In the data rows, the value 128 means zero.
Some points, each followed by its number:
[114 127 121 137 140 150 123 132 120 154 113 129 112 102  98 119 106 137
 137 146 109 125 114 129 156 133 140 103  99 156 133 103] 0
[123  98 133 126 160 139 110 138 153 143 139 141 129 150 114 100 117 143
 122 114 115 144 110 137 153 117 135 122 141 141 111 117] 1
[ 80 115 172 117 144 154  66  82 164 150  68 142  97 129 137  83 111 149
 108  82 150 125  84  77 120 100 109 137 140 108 104 125] 2
[140 111 150 102 122 122 111 123 152 123  96 111 160 157 149 153 176 173
 151 135 180 124 143 142 122  89 151 143 167  90  91 133] 3
[115 105 137 122 167 148 110 146 131 154 115 130 121 126  99 100 108 133
 129 127 106 133 125 132 152 111 140 115 113 153 125 106] 4
[178 143  81 162 105 124 113 114 153 171 178 182  83 100 191 156 139 145
 150 173 112 188 168  82 134 163 128  85 114 130 121 133] 5
[132 154 149 121 130 135 118  75 110 135 125  96 142 120 152 135 156 110
 105 111 124 117 105 143  91 146  94 169 156  93 142  81] 6
[ 85 138 160 106 117 109 152 140  88  72 118  63 170 178  74 146 127 133
 112  87 179  82 105 147 113 114  98 188 150 101 168 107] 7
[103  80 151 102 200 156  92 162 136 164 102 143 121 126  81  71  96 131
 132 117  91 126 132 136 164  84 153 122 101 170 117  96] 8
[ 81 136 162 104 120 107 152 143  88  70 116  63 172 180  67 144 125 134
 113  84 181  76 104 149 114 109  99 194 148 102 171 103] 9
[136 142 126 139 108 114 118 106 131 135 129 120 109 142 143 123 151 139
 115 112 119 167 111 126 123 124 120 142 132 106 138 186] 10
[122 120 142 111 129 125 127 131 136 118 116 120 146 141 135 137 141 142
 126 131 153 125 145 139 125 108 142 135 149 115 110 133] 11
[152 139 117 138 102 114 120 119 131 129 143 129 131 147 153 165 158 162
 153 140 155 145 139 107 121 135 115 144 138 100 129 119] 12
[152  93 145 109 125 145 104 133 156 127 120 155 172 152 115 109 135 108
 149 109 146 131 118 152  97 107 155 144 129 137  98 153] 13
[136 133 114 133 119 121 128 129 132 135 150 140 116 123 147 143 128 135
 131 144 134 146 151 115 131 136 132 117 129 128 129 131] 14
Which five points above are nearest to each new point? Their numbers follow each, nearest first.
[ 90 108 150  93 147 131 145 152 127 108 116 109 144 130 106 110 103 109
  95 124 145 105 146 161 132 100 156 129 141 143 117 143] 11 4 1 13 0
[116 108 137 105 143 133 134 143 147 126 119 131 132 121 136 117 122 126
 111 141 136 125 157 147 136 109 162 113 144 138  99 149] 11 1 14 4 13
[135 143 126 141 126 104 148 157  91 103 134  92 115 136 127 115 152 111
 101  95 108 165 146 133 119 141 108 149 122 117 158 162] 10 14 11 12 6
[118 107 137 103 142 135 132 143 148 129 122 132 131 123 135 118 122 125
 112 142 139 128 158 147 134 110 164 112 143 138  99 150] 11 1 14 4 13
[165 124  64 158 118  52 179 179 147 116 140 185  97 123 110 134 111 165
 154 172 111  78 106  92 166 116 124 104  88 143 136 165] 14 0 12 1 4
[142 109 151 101 121 120 111 122 156 121  96 112 162 160 152 155 180 176
 152 134 185 124 143 142 121  86 151 146 171  86  88 134] 3 11 12 13 14
[102 181 113 149  99 169 143 121  64 163  74  95  92  34  87 154 102 124
 153 189 106 104 128 107 149 160 141  75  44 165 176  90] 0 4 14 12 11
[138 150  95 155 128  77 167 134 118 113 129 144 110 110 136 139 124 144
 125 149 102  89 112 106 151 132  98 126 117 124 148 122] 14 0 12 10 11
[113 128 120 138 139 150 124 132 119 155 112 131 110  99  96 119 104 138
 138 147 108 123 113 129 157 133 141 102  96 157 134 101] 0 4 1 14 8
[137 143 101 143 117 120 134 128 120 139 166 147 103 118 144 143 118 126
 130 143 122 149 145 104 131 153 117 119 115 136 145 125] 14 12 0 10 5
[116 107 135 123 164 146 112 145 130 152 119 130 121 126 101 103 108 132
 128 127 107 133 125 130 151 114 138 116 113 152 127 107] 4 0 1 8 14
[137 105 163 104 128 163  95 109 139 124 111 131 183 150 128 110 145  96
 138  95 145 141 125 159  88 111 144 159 147 128 106 130] 13 11 1 3 6
[187 143 104 154  81 108 103 100 145 149 145 145 129 151 186 189 194 194
 182 152 163 164 147  86 118 137 108 139 145  75 119 115] 12 14 5 3 10
[136 102 165 102 131 166  93 109 141 125 110 132 185 148 127 106 142  90
 136  94 143 142 125 162  87 110 148 158 146 131 103 132] 13 11 1 3 6
[103 180 112 149 101 168 147 126  62 160  74  95  95  33  85 154 101 121
 154 189 105 101 132 109 149 160 142  75  43 167 176  88] 0 4 14 11 12
